In the data rows, zero lies at 7.5, halfway between 7 and 8.
Here is a table of points, one per row:
[ 8  5  0  5  6 10  4  5  8  7  5 10  9 15  5  7  8  6  1  3 11  0  8  5  4 14 10  5  7  5  2 13  3
  9  5  9  9 14  7 12  6  8  9  8  6  9  7  9]
[ 4  4  4  5  6  5  1  0  5  9  4  5  5 14  5 11  2  6  6  9  3  9  8  4  6  6 10  9  8  4  7  9 10
  3 14  7  7 11 12  7 11  5  9  7  9  7  7  6]
[10  5 12  9 10  4 11  9  5  5 12  9  6  6  6  3  3  6  8 10  9 10 11 11  0 11  7  7 15  9  6  2  7
  5 15  9 10  5  1  8 10  8 10  4  9  8  5  3]
[ 7 15  3  5 13  9 10  9  9  7 10 10 13  7  8  1  6  6  4  4  7 11 12  7  7  2  8  4  4  9 11  6  7
  8  3  8 10  6  6 10  9  9  8  7  8  6  2  7]
[10  2 10 11 11  2 15  7  6  8  9  7 10  1  7  3  6  5  0  6  5  3  6 10  7  8  8  8  4  5  8  9  0
  1  2  2  8 11  3  6  7 11 10  6  9  8 13 10]
[10 11 15  9  6  9  6  3  5  5 12 10  6  7  7  6 10 13 12 12  5  4 10  7  3  9 11 12  4  7  6 10  2
  6  4  7 10  5 11  6  7 11  6  9  7  8  8  7]
[ 2  2 10  2 12  5  7  7 10  4  6  7 12 11  5  4  9  7  7  6 11  0  7  7  4  3  6  9  5  8  6  3  9
  7 12  7  6  9  9  8  9 10  5  8  6 14  7  9]
[ 7 14  1  8  9  7  6  9  8  6  8 15 10 12  9  9  0  7  9 10  8 10 11 10  6  5 11  7  6  6 10  7  8
  4  5  7  8  5  5  5  0  6 13  9  5  9  6  7]
[ 3  3 11  9 12  5  3  8  5  7  3 15  4  6  9  9  0 11  8  8  7 15  6 11  6  6  6 13 10  6  6  4 11
 10  2  8  3  6  8  8  8  9 11  7  7  9 11 12]
[13  9  6 11 11  1  6  8  7 11  8  4 11  2  6  6  9  9 10  9  7  7 11 11  8  1  6  4  4 10 12  7 10
 11  2  6  8 10 15  7  2  7  5  8  8  6  3 11]
[ 7 14  3 11 14  9  2  1  9  9  7  6  7  6  7  9 10  6  9  4  8  9  9 10 10  7 11 10 14  7  3  5  6
  4  0  5  6  6  3  6  8  3  6  7  8  9  8  7]
[10  6 15  9 10 10 12 11 11 12 12  5  6  7  2 15 12  3 15  5 12  3  3  7  7  7  7  5  9  7  9  5 13
 11 13  4  8 10 10 12 11 10 10  7 10  6  6  1]
[ 6  8  6  7  4  9 11 10 10  6 11  5  8  4  8  6  9  6 13  5  5  9  8 15  9  4  8  5  4  9  0 12 13
  7  6 11  7  8  9 10 14  9 10  8  6  5  5  9]
[ 4  0 15  9  4  5 15  8  5  5  7  4 10  8  6 14  9 10  5  8  8 10 11 11  1  6 10  6  9  5  9  2  1
  9  4 10  6  5  5  3  6  0  7  9  7  8  7  8]
[ 7  4  6 11  5 10  0  8  8  8 13  8 10 10 11  9 13  7  3 11  7  4 11  6 14  8  3 10  1  6  9 11  4
  0  6  5  9  7 11 14  7  6  8  4  8 10  3  6]
[ 8  8  9  8  4  8  7 11  0 11  9  7  5 14  7  6 12  7  6  9 15  2  4  1 12  5  9  9  2  8  3  1  4
 10  6 11  8  5  9  5  9  6  4  8  6  0  8  4]
[10 10 12  7  3  1 15 10 11  6  3  8  6 13  8 10  9 10 10  7  5 12  5  5 10  7 15  5 12 11  9  0  9
  1 11  7  7  5  6  6  8  9  2  9  6  7 11 10]
[ 6  8  7 11  5 12 14  5  5 15  6  6  7  6  8  4 14  8 15  8  8  6  4  4 11  8  2 10  9 11  8 10 14
  3  3  8  8  7 14 12  7  6 10  7 11  7  6  9]
[10  5 12  8 12  6  9  7  5  1  4 12  8 11  8  5  3  7 15  6  3  0 13 10  4 10  2  7  8  8  9  4 11
  6  2  4 14  3  4  0  6  3  5  9  9  7 11  8]
[ 5  0 12  7  6  8 13  9  9  8 15  4  6 15  8 11  1 11 15  4  7 13  6  6 10 10  7  8 11 11 11  8  3
 12 14 12  9  5  8  8  6 13  4  7  6  6  3 10]
[ 8  5  2  8  4  9 13 12  5 10  7  8  0  7  5 10  6  8  3  8  4 10  8 13  7 10  8  9 11 11 10  4 11
 12 10  5 15  2  7 12  6 11  0  9  7  7 11  8]
[10 11  4  7  7  7  0 12  8 14  6  5  9 11  7  4 13  9  7  7  6  3 11 12 10  5 10  8 14  5  8  5 11
 12  7 12  7 10  2  6  9  9  6  6  9 10 15  4]
[ 7  3 14  5  5 13  7  8 11  9 12 10 15  0  9 13  3  8  3  7  5 13  7  9  9 10  9 12  4 10  6  7  9
 10 12  7 11  5  7  7  4  7  3  8 10  5  8  9]
[ 6  1  3  9  9  6 10  5  8  1  2  9  8  5  5 10 15  8 15 14  8  6  3  7 14  3  6 11  8  6 11  7  5
  4 11 12  6  4  4  4 10  8 13  9  7  8 11  9]
[15 12  4  6  8  7  6 11  7 11  5  5  7 10  8  5  4  6 11  8  9 12  7  7  9 10 10  7 11 10 13  7  6
  5  0  4  0  5  6  6 11  9  8  6 11  7  4  8]
[ 6  2 11 10  5  7  7 12 12  0  0  6  7  8  9  9  6 10  8  6  9 12  2  0  4  9 10  9  9  6 12 11 15
  9 11 11 15  7  7  7  7  7  9  6  6  7  3  7]
[ 8  8  2  9  6 10 15  6 10  7  7 14  8  3  6  7  7  9 11  4  9 12 11  2  8 10  5  8 11  0  8 11  3
  1 15 13  7 14 13  7  6  6  0  7  7  9  9  9]
[ 9  6  5  7  6  8  2 10  6  4 11  8  9  4  7  6  8  3  8  7  3  3  9  8 11  3  4  6 15  4  6 11 12
 11  4  7  0  6  4  9  9  6  8  7  2  8  8  8]
[ 6 12 14  7  5  5  1  8  6  6  5  7  7  6  4  9  6 10  5  8 13  9  9 10  4  0  3  8 10  7 11 13  9
  3 11  7  9  7  7  1  7 13  5  8 13  8  9  7]
[ 9 13 14  3  7  7 10  1  8  8  9 10 10  8 10 11  6  6  2  7  7  8  8  5 14 10  8  6 10  3 10  8  8
 11  7 11 10  4  6 11  7  4 10  8  7 11  5 10]
[ 5  7  7  4  9 11  3  8  3 13 15 10  4  8 14 10 10  7  9 10  8  8  3  6  4 11  7  5  6  6  8 11  7
  8  4  3  8  3 10 12  8  9  1  7  9  7 10  9]
[ 6  5  5  7  7  0 10 13  4  5  0  5  6  0 13 10 12  9 12  8  8 13 10  7  5  9 10 10  9  9 11 10  0
 13  9  5  9  3  5 11  6  8  8  8  8  5 13  5]
[ 6  9 11  5  5 10  4  8  9 11  7  9 10  0 10  7 12  9  5  9 10  8  5  9 11  9  8  7  7 11 12  4  5
  9  2  9  9  7 15  8 10  8 15  5  6  9 11  3]
[ 2  5 11  5  8 13  9  8 12  9  6  9  4  9  8  0  5  7  5  6  7 11  7  8 15 12  8  9  5  5  5  8  0
 10 15  2 11  6 14  9  8  2 12  8  8  8 10  6]
[10  8  3  5 13  7 14  7 15  8  8  8  6  7  8  7  7  6  5 12  8  5 13  2  3  9  8  6  5  5  1  7 14
 11  6  5  8 12  7  8  4 11  8  6  7  4  7  5]
[10 10  9  8  7  8  8  8 14 15  7  3  9 11  5  6 12 10  5  7  9  6  6 10  3 10  6  9  6  8  8  3 11
  2  9  5  3  9  0  5  6  5 14  8  7 11  9 11]
[ 6  7  4  7 11  9 15  7 14  2 14  7 11 13  8  4  8  5  1  9  5  8  0 10  7  5  5  7  7  8 11 10 10
 11 11 13  6 12 10  9  7  6  8  8  9  4  8  7]
[10 10  6 11  5 10 11  2  4  4  4  7  2 10 10  7  9  7  7  7 11  6  9 11  5  6 10  7  0  8 13  8  7
  9  8  4  5  6  8  5 10  9  5  8  9 10  9 12]
[ 6 12  1  9  9  8 10  7  8  9  7  5 13  9  8  6  3  4  0  8  8  7  5  7  6 15  6  5  5  9  4 15  9
 12 11 11  7 12 14  6 12  7  3  6  5 10  4  8]
[ 5 14  1  7  5  6  2  6  4  4  9  3  6  5  9  9 12  8  4  4  0  7 12  7  7 15  5  7  7  9 12  8 11
 10 11  8  5  8 10  9  8  5 14  6  7  6 10 10]
[ 7  4 15  7  8  8  0  6  6  7  1  2  6  6  9  6  3  4 12  7  8  3  4  9 10  7  8  1  2  6  3  6  2
  6  8  9  5  8  4  9  4  8  4 10  9  6  4  3]
[ 4  6  6  7  5  9  0  4 14  1  9 13  4  2  2  5  3  6 13  8  7 10  5  2  8 11  8  5  7  8  5 10  6
  9  6  8  7  9  8  5  7  6  5  8  8  9  9 10]
[10  7  4  8  7  7  6  9  8 11  8  5  0  3  8 12 12  9  3  7  7  3 11  8  6  3  8 11 11 15 12 10  6
  9  9 10  8 15  2  9 11  7 11  8  5  6  4  8]
[ 8  9  7 11  5  5  6  7  4 12  7  8 10  3  6  8  9 15  9  8 11  6  4  9 10  7  8  6  5  3  9  9 12
  8  3  3  6  9  1  7 12  8  6  9  4 11  4  5]
[11 15  6  7  8 12  3  9  0  2  7  4  9  7  8 10  6  7  5  7  6 14  7  3  9  2  0  7  6  9  1  8  6
  6  9  6  9 12  4  6  3  8  8  8  7  8  9  5]
These points spread out most along one direction. Take the direction at right angles to it along which they spread out most. Go by this last direction. How many in every 100 of the points above lie lower along it than each point below? Answers are rounded to whole numbers. More than half of the points above lie lower than the first one.
[ 6  7  4  7 11  9 15  7 14  2 14  7 11 13  8  4  8  5  1  9  5  8  0 10  7  5  5  7  7  8 11 10 10
 11 11 13  6 12 10  9  7  6  8  8  9  4  8  7] 96
[ 2  5 11  5  8 13  9  8 12  9  6  9  4  9  8  0  5  7  5  6  7 11  7  8 15 12  8  9  5  5  5  8  0
 10 15  2 11  6 14  9  8  2 12  8  8  8 10  6] 93
[10 11  4  7  7  7  0 12  8 14  6  5  9 11  7  4 13  9  7  7  6  3 11 12 10  5 10  8 14  5  8  5 11
 12  7 12  7 10  2  6  9  9  6  6  9 10 15  4] 7
[ 6  9 11  5  5 10  4  8  9 11  7  9 10  0 10  7 12  9  5  9 10  8  5  9 11  9  8  7  7 11 12  4  5
  9  2  9  9  7 15  8 10  8 15  5  6  9 11  3] 47
[10  5 12  8 12  6  9  7  5  1  4 12  8 11  8  5  3  7 15  6  3  0 13 10  4 10  2  7  8  8  9  4 11
  6  2  4 14  3  4  0  6  3  5  9  9  7 11  8] 0
[11 15  6  7  8 12  3  9  0  2  7  4  9  7  8 10  6  7  5  7  6 14  7  3  9  2  0  7  6  9  1  8  6
  6  9  6  9 12  4  6  3  8  8  8  7  8  9  5] 49
[13  9  6 11 11  1  6  8  7 11  8  4 11  2  6  6  9  9 10  9  7  7 11 11  8  1  6  4  4 10 12  7 10
 11  2  6  8 10 15  7  2  7  5  8  8  6  3 11] 16
[ 7  4  6 11  5 10  0  8  8  8 13  8 10 10 11  9 13  7  3 11  7  4 11  6 14  8  3 10  1  6  9 11  4
  0  6  5  9  7 11 14  7  6  8  4  8 10  3  6] 73
[ 4  0 15  9  4  5 15  8  5  5  7  4 10  8  6 14  9 10  5  8  8 10 11 11  1  6 10  6  9  5  9  2  1
  9  4 10  6  5  5  3  6  0  7  9  7  8  7  8] 20
[10 10 12  7  3  1 15 10 11  6  3  8  6 13  8 10  9 10 10  7  5 12  5  5 10  7 15  5 12 11  9  0  9
  1 11  7  7  5  6  6  8  9  2  9  6  7 11 10] 33
[ 6  5  5  7  7  0 10 13  4  5  0  5  6  0 13 10 12  9 12  8  8 13 10  7  5  9 10 10  9  9 11 10  0
 13  9  5  9  3  5 11  6  8  8  8  8  5 13  5] 13
